N: [ 71 112  71 122 108 123 139 111 119  82 105 139]
E: [168 122 132 172 106 127 148 166 147 129 176 180]
C: [ 71 112  71 122 108 123 139 111 119  82 105 113]
has: [ 72 112] -> no
has: [105 113] -> yes
has: [148 166] -> yes
has: [139 111] -> yes
has: [ 71 112  70 122] -> no

Sifel: [133 131 129 132 130 123 125 124 126]
Neb: [118 114  99 132 100  98 128 132  93]
sude: [109 119 100 114 118 133 149 125 120]
legor: [125 111 114 124 120 133 130 125 111]
zerov: [132 123 114 133 120  96 133 141 112]
kemi: [132 177  94 139 157 121 126 139 128]
Mev: [126 122 123 128 124 121 126 130 117]
bom: [145 124 115 150 125 121 107 128 117]
Fifim: [132 114 128 143 126 108 124 139 112]
Moge: [121 119 100 114 118 133 149 125 120]
fufon: [130 143 134 130 129 122 132 133 124]
Samu: [125 171 106 137 155 133 135 133 130]
has: [128 117] -> yes
has: [139 127] -> no
has: [149 125 120] -> yes
has: [149 133 118 114 100] -> no
has: [126 122 123] -> yes
has: [ 94 139 157 121] -> yes
has: [114 117 133] -> no

U: [154 109 114  90 112]
K: [ 90 106 132 113 116]
Y: [ 87 173 132 102  99]
G: [145 106 113  89  85]
has: [132 102  99] -> yes
has: [ 87 173] -> yes
has: [154 109 114  90 112] -> yes

garug: [125 117 120 113 122 134 128 142 139 125]
nibav: [130 123 133 127 119 128 123 138 138 131]
Dofol: [129 123 123 119 122 153 143 146 162 136]
Pomuz: [130 123 133 121 119 128 123 138 138 131]
lav: [159 132 190 119 141 159 146 127 117 135]
Rizu: [100 145 125 150 155 124 122 103 115 146]
mito: [129 123 123 119 122 153 143 142 139 125]
has: [123 119] -> yes
has: [125 117 120] -> yes
has: [131 138 138] -> no
has: [159 141 119] -> no
has: [127 146 159 141] -> no
has: [125 150] -> yes

tume: [149 185  98 127]
gezu: [114 106 157 138]
darak: [112 183  84 118]
mabe: [115 101 124 136]
sel: [111 148 120 117]
mefe: [101 144 116 118]
med: [157 164  85 174]
feso: [133 134 104 130]
dod: [146  92 147 108]
gotuv: [113 145 138 136]
has: [106 114] -> no
has: [134 104 130] -> yes
has: [104 130] -> yes
has: [138 157] -> no

T: [ 87 147  88 116 113 123 108 151]
H: [158 188  98 150 112  72 133 181]
W: [ 87 147  88 157 113 123 108 151]
has: [188  98 150 112  72] -> yes
has: [108 151] -> yes

monon: [154 161 123 126 159 109 141 117 132 142 126 179 161 120 122]
disug: [122 156 123 110 145  91 147 120 114 131 122 182 168 108 121]
sevol: [101 143 155 141 104 126  99 149 106 116 104  96 129 151 111]
Zefod: [139 160 124 118 153  99 144 119 123 137 123 183 165 114 120]
muv: [ 84 103 122 104 104 114 140 130 110 111 129 123 121 108 135]
zep: [165 158 121 133 161 120 138 115 141 146 132 170 154 124 125]
Novib: [ 90 109 133 101 113 107 144 135 101 109 121 137 125 112 129]
has: [156 123] -> yes
has: [144 107 113 101 133] -> no
has: [ 90 109 133 101 112] -> no

bal: [121 135 123 134 147 123 149 135 116 146 137 118 129 120 109 123 134 156
 116 146 153 117 111 131 132 145 135 119 152 133 128 102 123 107 115]
Luton: [102 102 129 116 138 139 126 108 155 111 142 116 131 138 118 114 139 116
 147 126 111 108 123 120 109 135 120 119 136 126 102 119 138 127 121]
nudup: [121 135 123 134 147 123 149 135 116 146 137 118 129 120 109 123 134 156
 116 146 153 117 111 131 132 145 135 119 152 133 113 102 123 107 115]
pifom: [122 140 140 115 123 137 130 120 135 128 136 143 129 133 136 102 130 120
 122 119 136 143 130 131 133 117 146 142 112 133 121  83 111 138 114]
has: [139 126 108 155 111] -> yes
has: [123 107 115] -> yes

Lus: [133 126 122 124 127 129 119 129 131 129 119 125 136 128 128 116 137]
saka: [130 137 130 129 129 126 132 131 136 123 132 134 126 133 127 129 136]
vozi: [124 131 129 131 121 117 114 154 123 114 131 124 135 121 111 152 133]
rezi: [124 131 129 131 121 117 114 154 123 114 131 124 135 121 111 152 109]
Vup: [127 126 161 108 136 126 144 136 125 121 134 127 122 136 116  92  96]
zol: [134 132 139 122 144 133 148 109 141 149 128 129 118 133 152  99 138]
linal: [124 127 141 135 137 127 152 144 130 117 133 127 123 120 154 104 112]
Fiseg: [136 114 136 149 142 138 126 144 130 120 115 127 131 134 182 140 116]
mak: [124 101 142 120 160 163 119 126 138 145  72 128 127 129 120 137 157]
kotim: [107 125 126 136 152 149 132 157 147 101 112 130 119 133 111 117 158]
pide: [136 135 119 130 126 131 134 104 125 136 142 126 138 122 115 140 138]
has: [131 129] -> yes
has: [131 132] -> no
has: [135 141 127 124] -> no
has: [134 125 133 127] -> no
has: [153 133] -> no
has: [128 129 118] -> yes
has: [130 119 133] -> yes

sev: [138 130 107  98 125 127  96]
lidu: [129 175 153 137 114 124  83]
Novo: [ 94 126 129 131 122 115 153]
sedi: [ 97 158 133 140 121 121 141]
nonu: [143 150 105  89 112 104 102]
zopen: [142 122 110 187 181 132 123]
binom: [118 150 121 134 129 109 123]
lebe: [157 159 113 167 167 144 130]
Nudob: [ 90 150 127 134 122 120 163]
has: [ 90 112 104 102] -> no
has: [125  98 107 130] -> no

Dibe: [ 96 130 168  97 141 162 140 133 114 140 163 126 117 113 151 135  92 128
 135  90 176 128 141 112  96 142 121  91 107 160 101 107 172 138 164 160
 112 115  88 154 147 149  95 127 112 168 178 144 153 126 123 165 117 144
 106  98]
mik: [ 96 130 168  97 141 162 140 133 114 140 163 126 117 113 151 135  92 128
 135  90 176 128 141 112  96 142 121  91 107 160 101 107 172 138 164 160
 112 115  88 154 147 149  95 127 112 168 178 144 156 123 129 175 123 145
 117  90]
Dopi: [ 89 126 159  90 140 164 143 136 109 141 175 137 108 113 147 132  95 114
 126  89 176 135 147 119 113 145 131  71 104 154 100 108 159 139 169 157
 114 118  89 147 148 148  90 130 112 161 173 147 156 123 129 175 123 145
 117  90]
basu: [144 124 113 140 126 112 117 121 132 125 100 128 137 129 114 118 141 128
 132 145 108 127 119 132 128 121 126 146 134 122 140 136 116 129 104 112
 139 126 143 104 131 129 141 133 133 116 108 116 115 136 130 120 138 123
 126 139]
maro: [ 89 126 159  90 140 164 143 136 109 141 175 137 108 113 147 132  95 114
 134  89 176 135 147 119 113 145 131  71 104 154 100 108 159 139 169 155
 114 118  89 147 148 148  90 130 112 161 173 147 156 123 129 175 123 145
 117  90]
has: [154  99 108 159] -> no
has: [148 149] -> no
has: [114  95] -> no
has: [160 112 114  88 154] -> no
has: [133 122 140] -> no
has: [141 162 140 133 114] -> yes
has: [123 145] -> yes

mukon: [158 182 124 126 145]
fuvo: [141 161 122 140 144]
tobul: [ 72 124 125  96 161]
has: [122 161] -> no
has: [140 144] -> yes
has: [158 182 124 126] -> yes
has: [122 140 144] -> yes

Kefug: [109 143 110  99 151 117 113 156 151]
kida: [ 96 106 132 147 119 103 150 107 115]
pob: [ 89 132 148 135 160 140 155 134 142]
seva: [147 157 120  70 103 138  96  96 115]
tani: [149 156 114 155 160 122 145 125 142]
gipi: [ 89 132 148 135 160 140 118 156 166]
Gebe: [ 98 129 148 155 156 120 121 140 166]
fufu: [127 163 107 101 154 111 107 113  88]
sugov: [120  99 125 146 108 114 155 136 123]
Tum: [ 89 132 113 119 130  85 110  77 128]
fara: [103 107 114 137 138  95 109 145 117]
Vek: [149 163 102  92 160 141 100 128 161]
has: [140 166] -> yes
has: [ 99 125 146 108] -> yes
has: [ 98 125] -> no
has: [145 118] -> no
has: [ 70 120] -> no

dasub: [128 122 130 134]
Fab: [123 126 135 144]
suv: [129 133 122 140]
niz: [138 141 123 134]
gones: [116 123 130 128]
fug: [107 104 120 116]
nul: [130 104 118 130]
Reb: [120 122  96 127]
ronib: [127 146 130  82]
fuze: [128 109 128 132]
vevu: [123 126 135 136]
has: [122 120] -> no
has: [140 122 133 129] -> no
has: [128 109 128] -> yes
has: [130  82] -> yes
has: [116 120 104 107] -> no

sobu: [ 92 104 108 145  90 140 121 128  79 106 116 106 116 153 127]
muk: [ 92 104 108 145  90 140 121 128  79 106 116 106 135 124  99]
dadad: [170 136 118 156 123  90 118  88 146 168 113 106 164 114 119]
gal: [133 128 116 146 111 124 130 121 121 129 128 128 131 137 129]
mozad: [142 145 142 149 134 108 128  89 111 147 103 128 142 153 140]
megos: [ 89 118 137 122 125 140 125 129  76 101 113 127 104 165 138]
neber: [110 125 151 117 144 133 128 126 111 125 111 131 116 142 126]
has: [110 124] -> no
has: [106  79] -> no
has: [ 93 104] -> no
has: [104 166] -> no
has: [129  76 101] -> yes
has: [133 128] -> yes

pilan: [126 152 122 128]
Lubu: [101 128 108 108]
zafes: [129 124 120 113]
Pelef: [117 117 120 132]
riza: [127 142 144 132]
ner: [134 140 172 183]
Gozol: [128 131 112 130]
muf: [125 101 133 125]
Mubuk: [135 134 130 130]
Fakev: [121 137 126 106]
Nog: [136 147 144  95]
has: [120 117 117] -> no
has: [117 117 120] -> yes
has: [142 144] -> yes
has: [134 130] -> yes

sotug: [116 126 123 116 105 139 139 109 141 129 122 132 101 105 124 129 116 133
 127 107 135 123 113 116 108 138 125 139 129 120 125 113 110 121 108 136
 119 114 137 122 122 108 130 105 130 123 116 133 135]
Gotu: [115 117 142  91 109 104 100 144 112 149 127 127 135 123 101 150  99 129
 149 114 187 124 100 150 145  96 150 106 133  84 107  99 126 160 107 117
 114 138 111  97 138 124  95 138 102 142 134 149 150]
vad: [ 95 104 115 113 110 120 137 124 112  94 105 105 117 107 106  93 143  79
 115  86 117 139 126 111 117 121 125 119 111 126 111 141  91 119 102 121
 138  91 113  93 105  83 127 129 107 112 105 107 111]
has: [110 120 137 124] -> yes
has: [105 139 139 109] -> yes
has: [115 104  95] -> no
has: [113 109] -> no
has: [117 121] -> yes

dudo: [155 141  98 126 174 165 126]
nivib: [167  94 130 112 171 122 132]
gufo: [164 136 169  81 135 118  72]
badu: [ 71 155 182  77 177 174  75]
Vibo: [111 116 173  87 135  73 158]
masi: [176 134 133 139 182  77 181]
sedub: [123  87 157 122  73  98 159]
has: [122  73  98 159] -> yes
has: [132 122 171] -> no

Sufo: [125 129 147 105 125 117  72 118 137 116 132 136 129 144 105 115 113 137
 150 105 111 127]
Mafu: [122 118 185 131 134 117 130 119 134 124 107 136 130 131 124 130 100 132
 121 153  99 118]
fero: [126 113 156 125 167 121 132 137 127 113 103 130 125 129 129 138 133 130
 113 132  85 129]
tebet: [127 125 126 117 174 119 130 152 123 113 112 131 113 129 116 133 150 128
 116 115  88 136]
gurav: [123 118 184 123 125 123 110 114 140 115 114 133 137 140 134 133 105 132
 130 135 102 114]
fudo: [124 136 139 114 150 106 111 133 121 135 114 143 101 121  87 112 133 136
 127 137 101 136]
tur: [124 136 139 114 150 106 111 133 121 135 114 143 101 121  87 112 133 136
 127 137 101 141]
kebal: [122 142 150 119 128 109 121 121 124 144 123 145 103 118  88 110 119 138
 129 148 116 136]
Tidi: [131 121 109 121 122 147 115 131 142 104 144 117 153 150 156 136 137 128
 145  86 134 124]
has: [130 125] -> yes
has: [135 102 115] -> no
has: [167 121 132] -> yes
has: [115 131 142] -> yes
has: [135 114 143 102] -> no

Tukiz: [102 143 117  97]
rav: [148 123 119 172]
toze: [ 90 169 143 175]
rupa: [112 124 129  78]
sep: [149 116 137  78]
refes: [152 136 123 155]
mulok: [149 116 131 150]
Pami: [148 116 119 172]
pof: [112 124 138 133]
Zez: [121 125 130 153]
Zal: [100 125 142 123]
has: [103 143] -> no
has: [116 137  77] -> no
has: [138 124 112] -> no
has: [ 97 117 143 102] -> no
has: [119 172] -> yes

